Each named move below is a turn or a mirror, shown by a few rows before and after it. Which moves, in which order, take the first row of each later pair to the second? The first pair is answered.
fuvi:
-1.70,-0.86,-0.86,+1.34,+1.40,-2.05,-2.74,+0.51,-0.14  ->  -1.67,-0.58,-0.63,+2.06,+0.45,-2.46,-2.51,+0.40,-0.84
+2.23,+1.05,-1.60,-0.71,+0.68,+1.14,-0.04,-0.63,-0.25  ->  +2.42,+1.40,-1.24,+0.20,-0.78,+0.80,+0.42,-0.99,-0.80
-0.58,+0.20,-0.07,+2.02,-0.93,-0.41,-1.71,+0.57,-1.04  ->  -0.77,-0.19,-0.98,+0.24,+1.11,+0.20,-2.32,+0.95,+0.05
radeg:
+0.44,+0.87,-1.71,+0.75,-2.02,+2.09,-0.93,+0.32,-1.08  ->  +0.39,+0.83,-2.63,+0.46,-0.72,+1.59,-1.69,+0.44,-0.42
-0.50,+0.57,-1.94,+0.49,-2.49,-1.50,-0.09,+0.09,-1.18  ->  -0.30,+0.59,-2.00,+0.43,-2.59,-0.90,+0.09,+0.07,-1.51
+1.11,+0.12,+0.70,+0.16,+1.57,-0.52,+0.18,-1.27,+1.86  ->  +1.12,+0.33,+1.16,+0.37,+1.03,-0.50,+0.60,-1.50,+1.38
+0.56,+1.38,-1.54,+0.08,+1.20,-1.41,-0.23,-1.08,+1.54  ->  +0.62,+1.72,-0.48,+0.24,+0.24,-1.88,+0.89,-1.66,+0.96
Togaf:
-2.18,-3.21,+0.77,+1.37,+3.32,-1.74,-0.56,+2.78,-0.37  ->  -3.24,-2.22,+1.69,-0.75,+1.53,-2.57,+0.74,+2.55,-2.47
+1.10,-0.42,+1.53,+1.56,+0.94,-0.66,+1.39,-0.71,+0.33  ->  +0.41,+0.16,+2.10,+0.09,-0.15,-0.59,+1.89,-1.13,-0.79
-0.51,-0.86,-0.97,+0.53,+0.22,-0.05,-0.94,+1.26,-0.47  ->  -0.72,-0.51,-0.66,+0.71,-0.14,-0.73,-0.59,+1.23,-0.70
Now pairs of rows:
Each pair is 2 to 3 moves apart.
-0.99,+0.83,+0.78,-2.05,-2.87,+0.18,+1.13,-0.21,-3.12  ->  +0.42,-1.01,-1.61,-0.37,-0.26,+4.19,-1.03,+0.81,-0.70
radeg, Togaf
-0.16,-1.23,+2.16,-1.18,+0.18,+2.24,+2.00,-0.90,-0.25  ->  -0.32,-1.22,-0.03,-1.94,+3.05,+0.84,-0.28,-0.06,+1.40
radeg, radeg, radeg
-0.63,-0.77,-0.32,+0.69,+0.75,+1.28,-0.88,-0.04,+0.38  ->  -0.44,-0.58,-0.44,+1.56,+0.73,+0.15,-1.22,+0.04,+0.34
fuvi, radeg, radeg
+0.75,+0.06,+0.28,-1.12,+2.04,-0.46,-0.37,-1.48,+1.87  ->  +0.77,+1.14,+0.91,-0.44,-1.56,-0.63,+0.66,-2.12,-0.27
fuvi, Togaf
-0.12,+0.25,-0.46,+0.85,-2.30,+1.42,+0.46,-0.75,-1.77  ->  +0.27,-0.84,-1.45,+2.38,-0.62,+1.72,-0.81,+0.08,-0.62
radeg, Togaf
-0.67,-2.18,-1.50,-2.60,+0.93,+2.84,-1.10,+2.51,+0.00  ->  -0.40,-0.09,+0.19,+1.55,-4.15,-2.21,+0.35,+0.85,-2.24
radeg, fuvi
+0.62,-0.76,-0.35,+1.69,-0.47,+0.38,-0.03,-0.30,-0.17  ->  -0.32,-0.44,+0.73,+0.27,-0.66,-1.12,+0.60,-0.16,-1.08
fuvi, Togaf, Togaf
-0.13,-1.75,+1.61,-0.63,+3.10,+0.87,+1.19,-0.05,+1.59  ->  +0.03,-0.99,+1.29,-0.17,-1.11,+3.16,+1.79,-0.52,-1.37
fuvi, Togaf, radeg
+0.09,-1.36,+0.65,+1.43,+0.39,-1.76,+0.61,-0.98,+0.07  ->  -0.43,-1.01,+0.19,-2.10,+1.24,-0.54,+0.38,-0.97,-0.30
Togaf, fuvi
-1.30,+1.73,+2.25,+0.39,-1.72,-3.05,-1.47,+0.64,+0.31  ->  -0.97,-0.44,+1.01,-1.89,+0.97,+2.58,-2.28,+2.12,+1.26
radeg, radeg, fuvi
+1.43,+1.23,-1.24,+0.80,-2.62,+1.93,-1.12,-0.72,-0.33  ->  +1.17,+1.30,-2.30,-1.35,+0.30,+1.01,-2.21,-0.45,+1.37
fuvi, radeg
-0.08,-0.19,+0.64,+0.28,-3.55,+0.88,-0.12,+2.13,-2.49  ->  -0.15,-1.06,-1.02,-0.60,-1.18,+2.31,-1.71,+3.12,-1.37
radeg, fuvi
+0.24,-0.28,+1.27,+0.52,-2.37,+1.49,+0.21,+0.37,-1.82  ->  -0.34,+0.16,-0.01,-2.43,+2.17,-0.59,-1.14,+0.49,+0.56
fuvi, radeg, radeg
+0.56,+1.54,+0.06,-1.00,+3.18,-1.61,+0.31,+0.66,+3.59  ->  +0.98,+1.34,+3.20,+0.15,-1.28,+0.88,+3.47,-0.34,+0.99
radeg, radeg, radeg
+0.94,-0.96,-0.53,-0.46,+4.12,-2.71,-0.94,-0.44,+2.87  ->  +1.09,-0.15,+3.28,+0.82,-0.57,-2.91,+2.98,-2.09,+0.35
radeg, fuvi, radeg
+0.53,+0.94,-0.77,+0.62,-2.24,+0.04,+0.25,+0.57,-1.56  ->  +0.36,+0.33,-2.03,-1.12,+0.11,+1.34,-0.75,+1.40,-0.71
radeg, fuvi
+0.41,-0.93,+0.38,+2.36,-0.28,+1.13,-0.15,-1.09,-0.05  ->  -0.35,-1.05,-0.10,-1.63,+1.28,+1.80,-0.54,-0.79,-0.36
Togaf, Togaf, fuvi
+1.49,+1.80,-2.64,-1.20,+1.28,+0.06,-1.09,-0.84,-0.93  ->  +1.58,+2.41,-1.18,-0.20,-0.84,-0.81,+0.23,-1.82,-1.97
radeg, fuvi, radeg
